Small tables with named rows and columns. After each table, cells are looked up by row and column.

Table fumi
,dofolid,nadidop,zanur,mig,nuvu,tosav,fozev,dete,falele,zetu
zin,-0.338,-0.108,-0.184,-0.117,-0.198,-0.272,0.088,-0.044,-0.184,-0.375
navoniv,-0.754,0.086,-0.495,0.108,0.082,0.041,0.084,0.242,0.043,-0.278
gafiz,-0.523,0.206,0.086,0.061,-0.390,-0.438,0.111,0.613,0.171,-0.324
dipuna,-0.213,-0.029,0.041,-0.019,-0.121,-0.211,0.002,-0.214,-0.221,-0.241
vusez,-0.365,-0.167,-0.317,-0.209,-0.195,-0.263,0.007,0.007,-0.141,-0.404
kede,0.002,-0.106,0.435,-0.202,-0.790,-0.774,-0.006,0.415,0.006,-0.543
nezivi,-0.581,-0.900,0.178,-0.200,0.198,0.139,-0.116,-0.288,0.066,-0.095
gef,0.205,0.927,-0.016,0.513,-0.164,0.110,-0.019,0.089,-0.337,-0.183
zal,-0.579,-0.886,0.111,-0.333,0.140,0.043,-0.254,-0.277,0.103,-0.272

fozev of gef: -0.019
tosav of kede: -0.774
nadidop of gef: 0.927
dofolid of zal: -0.579
mig of zin: -0.117
nadidop of kede: -0.106
nuvu of gef: -0.164
zanur of dipuna: 0.041
nuvu of dipuna: -0.121
dete of kede: 0.415
zetu of zal: -0.272
mig of gef: 0.513
Which row has the largest dofolid? gef

ruzavo =
           sok   laku   rute
ribala   85602  72887  73574
kidaf    12840  73810  69367
sinupag  80668  74049  77409
nenina   86232  66004  67729

What is the laku of ribala in ruzavo?
72887
What is the rute of kidaf in ruzavo?
69367
What is the sok of sinupag in ruzavo?
80668
What is the rute of ribala in ruzavo?
73574
What is the sok of nenina in ruzavo?
86232
What is the laku of kidaf in ruzavo?
73810
What is the laku of nenina in ruzavo?
66004
What is the sok of ribala in ruzavo?
85602
What is the laku of sinupag in ruzavo?
74049
What is the sok of kidaf in ruzavo?
12840
What is the rute of nenina in ruzavo?
67729
Row with the largest sok: nenina

turivo =
	vud	mavefam	samok	feralig	ruga	bek
mot	223	46	158	126	145	98
golomes	64	38	131	52	95	91
selofe	137	118	158	163	164	91
rov	198	64	137	173	164	157
zesel	133	126	139	135	151	122

rov, mavefam -> 64
mot, feralig -> 126
zesel, ruga -> 151
golomes, samok -> 131
golomes, feralig -> 52
zesel, vud -> 133
mot, bek -> 98
rov, samok -> 137
golomes, bek -> 91
golomes, vud -> 64
mot, samok -> 158
zesel, bek -> 122
rov, feralig -> 173
selofe, bek -> 91
zesel, feralig -> 135
rov, bek -> 157
selofe, feralig -> 163
rov, ruga -> 164
selofe, samok -> 158
golomes, ruga -> 95

Table rotum
,med,vuges
nul,54.27,73.70
pugiz,55.92,76.72
nokobi,-56.74,-78.46

pugiz, vuges -> 76.72
nokobi, med -> -56.74
nokobi, vuges -> -78.46
nul, med -> 54.27
nul, vuges -> 73.70
pugiz, med -> 55.92

Table savev
	veru	nidoguv	toku	pafur	nuza	buf	kof	menumat	fivido
vora	59066	34029	43768	45307	42053	64313	59620	67228	66939
sim	69688	54808	35028	63152	59538	59803	69643	27829	71375
feda	56461	64221	50786	71486	53311	53084	64511	63607	51715
fogetil	58651	60065	53283	58005	57048	55721	63431	57877	63773
zimomo	65038	61411	45423	69769	61244	37230	57561	48854	60377
posir	28051	65069	50435	53595	68865	52556	67129	61817	57651
fisuden	82910	42881	49113	73745	47419	57344	60103	69952	34124
dok	88489	44684	44989	77781	42581	43286	65824	79080	28766
nezakaz	54896	64807	59117	60587	68515	56235	60109	61318	49319
mumapu	37449	84355	61948	80818	29521	70572	27777	62869	19996
gek	46467	62978	52512	46026	50969	42482	54373	62134	59510
pov	68823	34960	55927	49620	58418	58400	67782	49149	75684

sim, nidoguv => 54808
sim, kof => 69643
dok, fivido => 28766
zimomo, toku => 45423
fogetil, nuza => 57048
posir, pafur => 53595
zimomo, menumat => 48854
zimomo, nuza => 61244
mumapu, fivido => 19996
posir, menumat => 61817
vora, veru => 59066
sim, nuza => 59538
vora, menumat => 67228
dok, menumat => 79080
zimomo, veru => 65038
Which row has the largest nidoguv? mumapu

tor
|  | tevi | mon | bifude | mif | potime | ratib | bag | bop |
|---|---|---|---|---|---|---|---|---|
| bopon | -415 | 54 | 272 | -335 | -320 | -135 | -207 | -252 |
| miv | 237 | -1 | -86 | 55 | 201 | -86 | -207 | -62 |
| zabo | -50 | -13 | 347 | 34 | 7 | -14 | -234 | -83 |
| bezavim | 80 | -179 | -86 | -173 | -41 | -78 | 254 | -263 |
| nonired | 237 | -167 | -143 | 88 | -199 | -191 | 17 | 192 |
| res | 28 | -38 | 27 | 77 | -295 | -280 | 96 | 2 |
| nek | 993 | 103 | -690 | -314 | 80 | 155 | 280 | 33 |
| vodib | 28 | 42 | -49 | -86 | 116 | -119 | 228 | -294 |
| rad | -363 | 30 | -105 | 55 | -186 | -6 | 43 | -210 |

res, mif => 77
nonired, potime => -199
res, ratib => -280
res, bifude => 27
vodib, mon => 42
bezavim, potime => -41
miv, mif => 55
nek, bifude => -690
bezavim, bifude => -86
bopon, tevi => -415
res, bop => 2
nonired, bifude => -143
vodib, mif => -86
miv, bag => -207

tez =
	pamezu	leba	bivilot	lopomok	fomipu	teg	losipa	bezunam	segobo	pek
bup	2841	5934	3638	5836	7230	4524	5986	6015	2972	5054
kig	5812	4714	6757	3901	3517	6237	4266	3877	6553	5142
zit	2618	5898	4014	6002	7038	4483	5903	5862	2777	5279
fada	2490	5974	4044	5956	7129	4581	5936	5856	2749	5288
katota	4710	5643	2175	5052	7301	4504	6033	6484	4375	4011
sez	2088	5765	5611	6195	6135	4735	5487	5114	2577	5999
vogipo	6016	4615	6758	3901	3367	6170	4206	3854	6662	5119
rov	7325	4378	6138	3245	3155	6346	4111	3963	7789	4497

teg of zit = 4483
segobo of rov = 7789
bivilot of sez = 5611
leba of kig = 4714
lopomok of katota = 5052
losipa of rov = 4111
bivilot of katota = 2175
leba of zit = 5898
segobo of vogipo = 6662
leba of sez = 5765
segobo of kig = 6553
segobo of bup = 2972
bezunam of sez = 5114
pek of fada = 5288
pamezu of rov = 7325
leba of bup = 5934

dosos =
	mopi	pur	zas	kigu	dok
zav	52163	75253	84927	56998	24748
kel	54318	63636	47686	61378	63973
rulu	49298	54233	50377	60931	60416
riba	60221	61148	45597	76238	44494
roto	64336	55624	54394	58026	65251
vuki	62240	59773	65660	69573	63551
mikure	44443	65817	66774	47012	77476
roganof	53354	64044	58489	68111	60395
seto	76728	74474	53527	56997	70681
vunegi	70252	58473	56535	65895	67241
karomaf	74281	67521	51173	49671	58405
pomadu	56042	45258	32707	58411	63201

seto, dok => 70681
riba, dok => 44494
roganof, pur => 64044
pomadu, zas => 32707
pomadu, mopi => 56042
vunegi, mopi => 70252
vuki, kigu => 69573
mikure, zas => 66774
roto, dok => 65251
vuki, mopi => 62240
Which row has the largest zas? zav

familel.csv
,tov,vepid,tefoset,nuf,kemane
zirukag,-4359,-3679,-79,-2441,-4885
gotefad,-2336,-749,-342,2133,1610
guginal,-4153,-1226,2473,1989,892
zulumel,-424,-2003,4643,5079,-38
pag,-1149,-3945,-2944,-557,-6504
kupi,6509,-3240,4023,4889,4758
pagato,-5703,3668,-118,1296,-4848
por,-341,3295,-1198,-3980,-4181
tof,920,-2139,-1154,5972,4238
fozi,-2082,8121,-4999,5128,6343

What is the tefoset of kupi in familel? 4023
What is the tov of fozi in familel? -2082
What is the tov of pagato in familel? -5703
What is the kemane of fozi in familel? 6343
What is the kemane of pag in familel? -6504
What is the nuf of zulumel in familel? 5079
What is the tov of tof in familel? 920
What is the nuf of por in familel? -3980
What is the vepid of fozi in familel? 8121
What is the tefoset of por in familel? -1198
What is the tefoset of fozi in familel? -4999
What is the kemane of zirukag in familel? -4885
What is the vepid of kupi in familel? -3240
What is the kemane of gotefad in familel? 1610
What is the tefoset of guginal in familel? 2473
What is the tefoset of tof in familel? -1154
What is the tefoset of gotefad in familel? -342
What is the tov of por in familel? -341
What is the tov of pag in familel? -1149
Which row has the largest kemane? fozi

